[[ -9  10  26]
 [-22 -39 -14]
 [ 16   0  20]
 [ 13  42   5]
 [-55  -8  -9]
 [ 28  30 -23]
 [-46  -1   7]
 [ 24  15 -14]
 [ -4  17 -12]]
->
[[-22 -39 -14]
 [ 13  42   5]
 [ 28  30 -23]
 [ 24  15 -14]]

[[ 31 -25 -27 -24 -27  33 -29  -4 -40  32   0 -23 -27 -29   0]
 [ 33 -22  16 -21  16  35  18   0 -39 -25   0 -20  17  17  -2]]
->
[[ 33 -22  16 -21  16  35  18   0 -39 -25   0 -20  17  17  -2]]

[[  0   6 -29 -26  28 -39  38  -7  -6  30 -12  28 -17   0  15 -20]
 [  2   8  29  14 -13  21  11  37   5  -8 -37 -11   9 -17  -7 -10]
 [-22  37 -40 -14 -35   4 -23  22   1 -13  37  36  28  36  29 -37]
 [ 42  10   5  22 -22  31 -17 -29  38  -1  34 -40  39 -37 -40 -14]
 [ 23   5  15  -8  -5 -41  36   8 -23  32 -38  16 -26  41  -3 -21]
 [-16 -10 -15  33 -21 -30   2   0  -7 -26  -6 -29 -13  -3  16  10]]
->
[[  2   8  29  14 -13  21  11  37   5  -8 -37 -11   9 -17  -7 -10]
 [ 42  10   5  22 -22  31 -17 -29  38  -1  34 -40  39 -37 -40 -14]
 [-16 -10 -15  33 -21 -30   2   0  -7 -26  -6 -29 -13  -3  16  10]]

[[-52 -38  47 -43 -33  22]
 [ 14   6  16  -4  12  -3]
 [ -8  -2  -2   5  -4   3]]
->
[[14  6 16 -4 12 -3]]

[[ 25  31  27  34 -54 -39   0 -31  26  26 -19 -30]
 [-46 -31 -49  37  19  31   0  10 -48 -49 -15  24]]
->
[[-46 -31 -49  37  19  31   0  10 -48 -49 -15  24]]

[[-33  27   0  24 -37  22 -33   0]
 [  2  -2  -4  -2   2  -2   2   0]
 [ 33 -31  -3 -28  36 -26  33   0]
 [-41  36   0  33 -43  31 -41   0]
 [-30  32   4  29 -33  27 -30   0]]
->
[[  2  -2  -4  -2   2  -2   2   0]
 [-41  36   0  33 -43  31 -41   0]]

[[-33 -19  28  25 -22  31  30]
 [  0   0   0   0   0   0   0]
 [-33 -19  28  25 -22  32  30]
 [-24 -12  15  14 -15  21  19]
 [ 33  32 -24  19  31 -13 -27]
 [-23 -12  14  14 -14  20  18]
 [ 32  31 -23  19  30 -13 -26]
 [-34 -20  29  25 -23  33  31]
 [ 34  34 -27  20  32 -15 -29]
 [ -6 -28 -22 -46 -26 -37 -23]
 [-35 -21  29  23 -23  38  32]
 [ 30  34 -21  30  32  -5 -21]]
->
[[  0   0   0   0   0   0   0]
 [-24 -12  15  14 -15  21  19]
 [-23 -12  14  14 -14  20  18]
 [-34 -20  29  25 -23  33  31]
 [ -6 -28 -22 -46 -26 -37 -23]
 [ 30  34 -21  30  32  -5 -21]]
